(in the rows, 128 means zero)
The rows below fall into families. The same turns and mirrors carry the whole set onto itself and the rows of a family onto each other. For each named row, which other rows are in its family? Write them in the order they are listed.
These 32 rows form 4 families of 8 rows each.
j_57: [135 110 175 101 135 116 133  95 127 149 133 154 121 108 147 103 110 120
 130 131 113 114  95 137 120 124 135 116 146 173 149 106 185 120 157]
j_826: [172 102 154 132 157 124 155 127 149 130 116 101 141 114 132 115 118 121
 160 130 102 153 130 157 100 118 145 135 151 131 161 115 157 125 132]
j_95: [139 106 147 111 133 138 136 125 156 108 111  98 132  95 127  94 117 113
 163 116 119 159 118 160 121 118 156 133 116 141 154 102 157 118 122]
j_260: [142 117 149  94 147 125 118 120 120 135 111 138 119 135 160 115 138 115
 125 112  86 138  92 122 128 112 132 136 154 140 148 121 191 118 165]
j_287: [125 111 162  97 151 130 115 116  97 161 137 138 109 126 147 118 118 118
 122 129 115 127 108 149 105 112 121 124 132 141 124 119 175 126 168]
j_768: [153  99 154 127 157 118 160 117 149 141 117  97 137 110 137 119 119 115
 157 127 104 154 135 170 100 113 141 124 148 125 166 111 148 127 134]
j_165: [143 111 138 121 122 144 138 123 154 107 119 109 132  99 126 101 125 122
 152 116 117 163 112 160 133 138 155 141 119 140 151 103 159 118 119]
j_324: [155  92 140 135 137 163 134 131 124 133 117 115 125  90 146 129 120 108
 137 129 104 171 128 170 125 140 140 151 129 138 163 121 148 128 127]
j_184: [125 120 143 136 161 136 157 110 131 148 122 112 138  91 131  93 104 112
 145 123  99 171 119 166 109 124 170 120 130 136 150 100 145 131 140]
j_860: [139 102 137 120 126 137 140 122 148 102 113  96 133  96 130 109 126 111
 155 110 109 162 111 160 129 123 159 134 122 138 147 102 158 126 117]
j_104: [165 111 145 121 158 119 161 117 150 138 127 107 131 123 132 112 121 111
 155 124 102 156 135 165 107 121 141 128 145 122 170 113 148 125 139]
j_683: [159  96 149 135 152 158 138 127 127 139 110 107 121  86 146 126 104 101
 142 134 101 181 124 153 118 131 144 145 127 143 157 125 140 128 136]
j_94: [146 101 147 103 140 132 123 120 115 131 113 129 129 124 165 110 129 118
 126 120  81 131  89 116 123 119 132 143 156 140 145 121 207 125 156]
j_286: [127 103 166 107 138 135 118 114  94 158 128 137 110 125 152 117 121 117
 120 122 114 119 114 145 100 109 129 117 134 142 131 117 182 136 169]
j_580: [132 121 174  94 140 122 131 102 130 145 124 155 121 107 147 109 120 129
 134 125 108 122  84 142 129 126 138 122 138 174 150 106 195 108 154]
j_354: [130 123 143 136 165 139 153 120 129 151 128 125 141  94 128  84 107 106
 142 119 108 171 123 177 114 129 158 125 127 134 161 100 146 132 144]
j_137: [125 120 139 132 159 134 160 121 117 149 133 121 142  89 135 100 103 113
 150 120 105 174 123 172 114 128 173 126 134 136 155 106 146 123 141]
j_395: [128  96 150 109 148 128 101 126 118 132 142 155 131  92 155 101 117 111
 132 119 110 128  82 151 135 116 110 144 143 149 138 110 197 134 152]
j_572: [125  95 155 120 142 132 102 120 123 136 135 150 133  97 160  96 112 106
 124 114 112 128  81 144 130 112 107 140 143 145 134 109 189 146 153]
j_336: [125 107 158 116 162 129 103 121 123 140 136 157 134  95 159 100 110 112
 123 114 104 136  81 156 130 110 106 134 139 154 139 101 190 134 155]
j_145: [132 105 168  98 151 135 125 112  94 162 126 127 109 120 155 122 108 112
 118 127 106 130 110 145 102 112 118 118 123 149 127 116 183 130 165]
j_894: [134 116 171  91 141 118 126  99 126 155 130 151 124 110 146  99 113 120
 127 136 111 117  97 142 116 122 132 123 146 171 153 105 185 103 161]
j_730: [138 103 151  97 134 133 117 114 115 133 112 139 121 126 162 106 134 102
 126 116  87 127  87 114 130 119 136 141 157 144 152 123 188 129 161]
j_284: [155  91 142 144 138 153 138 128 129 135 107 107 131  76 149 128 117 105
 138 128 103 179 120 161 122 132 144 146 137 144 159 117 151 129 130]
j_548: [155  95 144 132 140 151 143 130 128 136 115 105 136  87 152 132 110 102
 139 124 107 180 117 161 126 135 138 153 137 141 159 122 140 120 129]
j_793: [130 116 171  90 136 111 135  98 128 148 121 141 120 105 154  95 109 119
 135 131 113 121 102 140 120 118 129 112 136 174 145 108 195 108 158]
j_250: [161 104 152 123 153 121 163 123 142 137 130  99 145 115 134 120 114 120
 155 121 110 153 128 168  98 118 146 131 147 125 166 104 153 117 134]
j_483: [118  97 155 115 153 131 111 125 110 131 132 147 139  94 164  97 111 114
 134 114 102 134  81 149 137 118 114 138 142 150 131 111 202 144 146]
j_695: [136 108 130 115 123 140 136 126 146 109 120  98 140  96 137 103 119 112
 151 109 115 164 113 163 127 121 157 142 119 136 152 102 155 110 121]
j_123: [127 117 142 137 167 142 146 125 118 134 124 122 139  90 128  89 103 111
 154 122  98 168 123 170 116 123 173 128 128 140 147 107 150 138 133]
j_410: [134 107 161 108 147 140 114 122 100 157 130 140 105 118 156 133 123 126
 121 123 107 126 107 154 106 106 121 127 125 140 130 121 188 129 165]
j_134: [146 105 149  96 140 136 114 124 109 134 118 138 124 125 152 110 136 111
 122 119  91 135  82 118 128 126 136 147 155 141 146 119 196 121 163]

Same family as j_826: j_95, j_260, j_683, j_580, j_336, j_123, j_410
Same family as j_145: j_165, j_324, j_104, j_94, j_354, j_793, j_483
Same family as j_286: j_57, j_137, j_572, j_730, j_548, j_250, j_695

The rows below fall into families. The same turns and mirrors carry the whole set onto itself and the rows of a family onto each other. For each named row, which other rows are in its family? Write them in the order they are listed.
These 25 rows form 5 families of 5 rows each.
j_575: [114 113 140 153 114 101 110 136]
j_455: [131 116 162 150 136 128 119 147]
j_901: [145 125 118 162 138 116 130  99]
j_577: [152 140 140 133 150 108 127 120]
j_686: [121 122 160 144 143 117 149 134]
j_522: [122 111 117 163 125 100 109 107]
j_275: [136 115 152 131 134 131 136 141]
j_61: [152 135 142 152 136 127 143 122]
j_596: [114 102 145 135 123 114 116 142]
j_84: [139 135 153 129 138 103 120 140]
j_628: [123 125 143 132 132  90 104 136]
j_924: [146 130 123 140 152  98 115 103]
j_571: [113 102 146 157 131 112 100 137]
j_583: [150 124 149 153 152 137 131 125]
j_82: [132 127 156 147 119 119 131 145]
j_4: [150 117 132 138 148 134 142 114]
j_674: [114  93 120 144 130 108 108 117]
j_792: [145 114 126 163 156 127 119 103]
j_289: [102 108 153 148 132 102 130 136]
j_81: [102 102 130 156 140  95 123 112]
j_174: [128 121 124 140 139  87 100 114]
j_756: [134 124 143 151 155 120 153 111]
j_485: [122 112 125 159 154 107 137  96]
j_244: [122 101 124 165 141 111 100 111]
j_918: [135 104 112 147 145 119 123  99]

Same family as j_289: j_686, j_81, j_756, j_485
Same family as j_924: j_577, j_84, j_628, j_174
Same family as j_275: j_596, j_4, j_674, j_918
Same family as j_455: j_571, j_583, j_792, j_244

The rows below fall into families. The same turns and mirrors carry the whole set onto itself and the rows of a family onto each other. For each named row, which other rows are in its family? Write them in the order they are listed.
These 32 rows form 4 families of 8 rows each.
j_523: [133 112 129 147 110 125 115 112 123 132 120 105 151 135 152 129 106 112
 120 129 138 113 126 135 119 115 104 109 126]
j_470: [129 146 142 117 126 126 120 145 117 149 116 110 106 124 169 133 129 112
 120 125 119 124 147 123 115 129 139 159 136]
j_213: [129 121 122 112 118 113 123 132 101 131 117 159 159  96 168 129 146 150
 133 141 128 127 135 120 160 140 131 150 149]
j_182: [153  84 106 112 135 132 139 133 113 106 139 141 136 107 139 113 126 123
  96 120 139 109 130 112 132 137 149 115 136]
j_183: [130 149 126 146 130 142 114 121 132 120 112 108 131 136 153 129 113 105
 116 114 122 110 137 123 121 127 109 148 129]
j_297: [126 121 118 150 115 128 116 119 122 133 107 107 144 131 146 121 102 114
 109 132 134 110 128 128 118 123 109 101 122]
j_544: [119 136 142 102 118 113 112 136 103 152 112 132 133 114 177 129 143 126
 136 141 117 136 144 115 138 137 142 155 141]
j_167: [122 122 119 109 130 122 122 124  94 130 111 152 165 106 166 132 144 143
 138 131 125 127 127 107 161 146 138 148 142]
j_947: [140  86 112 130 116 132 124 116 118 130 119 122 134 120 145 110 108 123
 107 133 142 116 130 125 120 125 135  83 131]
j_508: [133 150 130 121 116 125 122 143 116 142 110 113 105 126 165 142 131 119
 125 123 125 118 147 125 115 142 130 165 128]
j_443: [138 102  98 119 146 134 135 135 100 107 129 156 161 101 149 121 140 140
 113 120 128 111 127 103 149 143 134 142 143]
j_907: [160  76 116 113 132 137 139 133 108 115 131 146 136 106 152 109 136 125
 101 131 136 116 135 109 122 125 144 107 139]
j_91: [129 148 123 149 120 132 122 134 122 135 109 104 126 132 153 138 112 112
 109 123 126 107 138 126 112 131 103 143 124]
j_694: [130 139 141  97 116 120 119 124 107 144 106 131 131 116 171 139 136 131
 140 131 126 131 136 112 142 146 157 157 140]
j_752: [124 121 122 112 131 120 119 135  95 132 119 156 163 102 174 123 151 137
 131 141 116 128 139 103 151 139 123 153 147]
j_867: [131 144 132 149 136 138 123 140 121 135 116 104 125 132 158 131 116 103
 108 118 120 110 138 129 113 117 109 142 130]
j_524: [139 154 138 116 125 135 120 129 126 134 112 113 110 126 162 137 123 116
 124 118 121 117 142 115 118 139 143 167 137]
j_693: [149  82 124 126 107 125 125 119 127 127 133 119 139 121 144 110 111 118
 113 134 145 112 123 125 118 120 133  96 129]
j_997: [136 122 111 111 122 112 116 133  94 131 118 158 153 102 171 123 146 142
 145 137 118 120 138 106 157 145 129 149 146]
j_932: [129 137 128 103 110 110 113 137 102 145 109 136 121 115 173 132 145 131
 147 133 121 128 144 117 138 147 143 159 135]
j_651: [155  98  96 121 138 131 133 131 100 116 133 161 151  96 162 118 137 142
 120 128 125 109 138 103 149 142 124 134 152]
j_366: [159  79  99 121 132 139 138 125 111 118 135 144 131 103 152 112 124 134
 104 126 139 111 137 113 129 134 138 105 145]
j_321: [144  84 127 128 118 128 126 121 113 127 118 126 145 123 150 109 120 112
 109 136 137 118 126 124 124 114 134  82 126]
j_491: [131 141 125 151 127 132 115 125 122 128 114 103 133 135 157 140 115 116
 121 116 128 112 139 136 108 117 104 150 133]
j_725: [141  95 103 126 134 135 134 139 110 113 133 164 155  94 156 115 144 149
 116 129 134 114 131 114 149 136 122 143 148]
j_712: [133 141 138 102 112 103 116 135 107 142 110 136 128 108 168 135 136 139
 135 138 125 129 142 125 135 137 153 161 146]
j_449: [124 119 126 143 115 131 111 108 129 121 114 110 148 138 147 120 109 102
 115 124 133 116 130 133 134 123 109 106 121]
j_998: [148  96 108 117 144 137 136 139 100 112 131 161 154  97 163 117 149 137
 109 132 124 116 138  98 136 136 125 142 148]
j_224: [136 151 132 124 125 120 116 138 117 135 112 114 111 123 161 139 127 127
 126 120 123 119 146 130 107 127 139 171 142]
j_185: [130 118 129 154 126 132 119 124 117 130 111 111 151 134 153 120 112 104
 110 127 127 111 126 131 124 110 105 101 124]
j_848: [155  76 107 122 126 137 136 136 123 113 141 145 135 103 143 103 129 135
 106 126 142 107 127 114 124 128 138 120 140]
j_58: [140  88 122 117 113 125 124 114 123 118 128 122 137 125 141 113 114 108
 104 127 143 118 130 128 133 129 141  89 123]

Same family as j_848: j_523, j_213, j_693, j_491, j_725, j_712, j_224
Same family as j_508: j_297, j_947, j_91, j_997, j_932, j_651, j_366

The rows below fall into families. The same turns and mirrors carry the whole set onto itself and the rows of a family onto each other. For each named row, which other rows are in its family? Write them in the order they are listed.
These 30 rows form 5 families of 6 rows each.
j_749: [132 104 134  94 136 130 141 149 111 157 164 140 128 120 128 140 119  99]
j_758: [134 127 120 122 136 141 150 150  86 143 163 145 115 113 111 157 121 127]
j_110: [148 107 117 110 142 131 145 153 108 151 172 145 116 120 120 151 111 109]
j_163: [116 114 118 136 151 139 152 145  99 141 148 131 125 110  92 145 124 165]
j_981: [137  87 154 102 138 131 127 115 113 141 158 131 125 147 127 123 117 105]
j_173: [114 114 113 134 147 139 155 141  99 129 159 128 115 116  96 148 128 166]
j_772: [130 104 140 137 140 140 135 117 112 134 139 115 122 124 102 113 110 179]
j_593: [128 107 107 134 149 142 143 130 102 135 145 130 114 115  97 127 111 178]
j_636: [140 109 139 106 136 132 138 141 100 146 169 146 119 131 125 146 120  98]
j_10: [130 120 126 143 147 142 150 139  98 139 153 134 120 111  95 140 116 173]
j_317: [127  79 151 115 140 139 127  99 113 131 141 114 127 144 117 110 113 143]
j_86: [118  98 137 138 145 136 136 124 112 135 136 111 122 125  91 121 120 174]
j_270: [137  88 155 114 134 133 127 109 123 140 140 114 128 136 124 104 106 149]
j_842: [124  87 147 113 130 130 126 112 125 127 147 103 115 142 115 107 118 149]
j_465: [135  88 153  95 130 128 125 128 124 150 152 119 127 135 127 114 115 110]
j_753: [131  88 126 126 146 133 130 111 118 132 134 119 121 137 107 109 109 171]
j_699: [123 116 117 114 146 136 155 158  97 152 162 145 127 108 110 155 125 128]
j_857: [124 119 115 134 138 149 151 133  86 133 145 129 117 110 101 144 118 165]
j_178: [135 120 124 127 149 137 156 152  96 150 169 151 125 111 111 158 118 137]
j_855: [131  88 145  93 126 127 130 123 124 138 160 116 120 139 134 119 118 112]
j_661: [150  87 137 102 139 121 131 132 124 148 161 134 122 141 131 132 110 102]
j_605: [138 116 104 126 148 141 150 152  96 144 164 143 112 107 103 148 112 147]
j_656: [128  86 154 117 135 131 122 116 125 139 139 105 124 136 108 104 115 146]
j_517: [121  95 131 131 140 148 140 109  99 127 134 114 123 126 103 122 114 172]
j_188: [141 104 138 104 143 131 148 143 108 156 170 149 131 122 131 148 115 106]
j_458: [141  78 141 110 140 122 124 111 129 139 142 120 124 149 124 111 108 134]
j_24: [121 115 112 113 144 135 158 152  99 140 172 142 119 114 115 160 128 130]
j_69: [116  99 132 134 141 137 138 121 113 123 146 108 113 129  97 123 122 175]
j_181: [142  88 153  98 135 129 133 122 121 151 156 131 133 135 139 120 109 112]
j_143: [129 102 128  92 133 129 146 143 112 144 172 136 122 126 134 145 123 103]

Same family as j_749: j_163, j_86, j_465, j_699, j_656
Same family as j_24: j_173, j_842, j_855, j_69, j_143
Same family as j_636: j_758, j_981, j_317, j_857, j_517

The rows below fall into families. The same turns and mirrors carry the whole set onto itself and the rows of a family onto each other. For each named row, which other rows are in its family? Write them in the order they are listed.
These 20 rows form 4 families of 5 rows each.
j_766: [127 114 101 133 132 143 133  93 138 116 169 129 142 126 132 107 122]
j_29: [120 125 135 120 124 119 111  97 123 145 161 105 123 144 125 112 129]
j_935: [122 108 107 122 120 142 133 107 129 121 155 132 163 112 119 104 124]
j_376: [111 119 133 135 133 128 102 102 146 153 151 100 131 138 125 126 135]
j_952: [146 126  92 121 128 142 142 111 137 112 150 128 137 120 136 110 127]
j_360: [117 114 145 118 103 117 132 113 134 118 114 127 127 118 108 123 136]
j_514: [124 117 115 143 141 107 104 132 149 133 144 114 143 133 135 156 133]
j_652: [119 123 117 150 164 119 117 144 142 116 138 114 140 135 133 146 146]
j_35: [128 109 146 127 128 127 152 117 137 111 121 128 146 115 117 100 129]
j_934: [135 146 123 104 154 128 128 127 125 116 161 119 136 131 100 147 152]
j_66: [127 141 143 115 148 123 142 123 133 117 156 136 133 113  99 145 154]
j_392: [114 148 135 135 152 127 129 143 123 125 148 137 133 122 103 135 158]
j_566: [128 122 129 151 133 144 104  91 143 138 155 112 129 143 128 109 140]
j_72: [123 110  92 130 134 148 124 117 127  98 143 135 143 144 123 105 131]
j_911: [122 116 133 123 120 132  99  82 131 132 157 117 124 137 116 139 151]
j_783: [136 114 156 124 129 117 143 116 117 112 119 115 139 114 124 113 149]
j_825: [124 111 115 135 137 127 106 143 138 127 109 121 141 137 135 135 149]
j_817: [133 138 122 122 144 125 127 121 120 106 162 154 121 137 114 141 156]
j_393: [138 120 149 131 129 119 149 111 143  93 130 131 137 119 102 124 131]
j_697: [118 122 107 152 142 120 119 132 134 114 125  93 131 131 139 141 141]

Same family as j_514: j_935, j_392, j_566, j_393
Same family as j_29: j_952, j_934, j_783, j_697

